Look-ups in named tables: a row name and a column name give one cell, copied from the table.

bave =
	zevi	vugoz	pir	tanako	vike	pes	diga	ruluv	sop
zubete	491	479	487	601	580	492	561	403	467
nakimuf	545	467	448	496	257	706	371	486	116
nezizam	427	430	420	379	529	312	469	458	563
regodi	421	490	517	586	463	368	231	494	620
zozo	474	459	470	642	344	748	732	464	922
kun	478	490	428	679	578	834	272	313	140
zilep	484	466	422	438	460	277	346	469	7
sazub	506	485	519	444	391	333	179	414	456
fimusuk	507	511	409	564	363	624	547	455	302

sop of zubete is 467
pir of nezizam is 420
sop of nakimuf is 116
diga of sazub is 179
vugoz of fimusuk is 511
sop of kun is 140
vike of fimusuk is 363

kez
|  | lalug | mupevab |
|---|---|---|
| muki | 0.22 | 0.72 |
| mov | 0.64 | 0.11 |
| dak | 0.14 | 0.71 |
| nur | 0.12 | 0.79 |
| makit | 0.41 | 0.51 |
| beluget | 0.13 | 0.45 |
| raz | 0.10 | 0.72 |
| ser | 0.59 | 0.31 |
| pegab | 0.66 | 0.06 |
| lokidaz | 0.04 | 0.54 |

mupevab of muki is 0.72
mupevab of beluget is 0.45
lalug of nur is 0.12
lalug of muki is 0.22
mupevab of raz is 0.72
mupevab of nur is 0.79
mupevab of pegab is 0.06

Table fepam
	siz	mefotip
rekugu	39	192
gad	112	6
velumid	42	186
zepel	19	197
daz	89	154
lotifu	23	31
parus	18	169
sirig	116	99
doruver	123	2

mefotip of doruver: 2
mefotip of rekugu: 192
siz of zepel: 19
siz of doruver: 123
mefotip of parus: 169
mefotip of sirig: 99
siz of rekugu: 39

laz
cols = vir, fem, dut, fim, rilo, sani, nepufaf, fuma, fibef, las
fen: [5.66, -2.07, -8.43, -0.56, 4.06, -0.66, -0.01, -5.80, 5.77, -5.50]
bibam: [-0.41, 4.47, 1.88, 5.66, -0.56, -7.51, -1.58, -6.40, 4.18, 3.45]
vol: [-4.60, -2.43, -7.44, -6.22, 3.95, 0.68, 4.95, -7.20, 1.77, -2.98]
kab: [0.11, -0.06, 0.65, -3.01, 0.17, -4.76, 5.69, -8.26, 1.38, -5.97]
lipuriz: [-1.12, -2.72, 3.51, -8.41, -0.62, -4.13, 3.43, -3.41, -2.28, -3.03]
fivide: [-0.36, -5.04, -0.56, -5.40, 2.88, -8.21, 1.80, 3.01, -3.12, -6.54]
rez: [-5.91, -5.40, -4.72, -1.69, -0.34, 3.87, 3.16, 4.11, -4.01, -2.77]
lotad: [-6.26, -1.24, -0.41, 1.01, -3.45, 4.02, 5.61, 4.64, -1.69, -0.56]

fem of rez = -5.40
fem of lotad = -1.24
fim of rez = -1.69
vir of fivide = -0.36
fibef of fivide = -3.12
las of fivide = -6.54
vir of lotad = -6.26
fim of bibam = 5.66
fem of kab = -0.06
las of rez = -2.77
sani of lipuriz = -4.13

tinib =
         som  fovuz  fut  lamira
lezoza   673    698  357     492
zun      324    339  488     235
ripap    541    633  491     415
gulude   894    826  660     954
lobid    442    379  782     714
tinuva   696    760  393     449
tabim    394    464  547     409
tokapib  577    631  492     445
ruk      806    798  443     648
nep      832    773  634     886
roz      438    376  801     684
poz      683    727  348     487
ronid    421    435  846     687
nar      445    408  899     675

tinuva, fovuz: 760
poz, lamira: 487
zun, lamira: 235
lobid, lamira: 714
nep, lamira: 886
tinuva, som: 696
ronid, fut: 846
roz, fut: 801
roz, lamira: 684
gulude, fut: 660
lezoza, som: 673
lezoza, fut: 357
tokapib, fut: 492
ruk, fovuz: 798
tokapib, lamira: 445
tabim, som: 394
tinuva, lamira: 449
nep, som: 832
Row with the largest fovuz: gulude

lut:
fields: rov, bozule, tesira, lub
zof: [48, 48, 49, 49]
lep: [51, 45, 48, 52]
livuf: [58, 36, 46, 61]
sir: [64, 31, 14, 30]
musad: [49, 47, 48, 50]
divemu: [62, 84, 74, 40]
zoluru: [50, 44, 49, 55]
ferag: [49, 48, 49, 49]
zofig: [46, 52, 51, 48]
dat: [42, 48, 53, 51]
mam: [49, 48, 48, 49]
zit: [54, 50, 42, 41]

What is the lub of livuf in lut? 61
What is the lub of zit in lut? 41
What is the rov of zit in lut? 54
What is the tesira of zof in lut? 49
What is the tesira of divemu in lut? 74
What is the tesira of sir in lut? 14
What is the bozule of mam in lut? 48
What is the lub of ferag in lut? 49
What is the tesira of zit in lut? 42
What is the rov of ferag in lut? 49
What is the tesira of musad in lut? 48
What is the tesira of lep in lut? 48
What is the lub of divemu in lut? 40
Row with the largest tesira: divemu

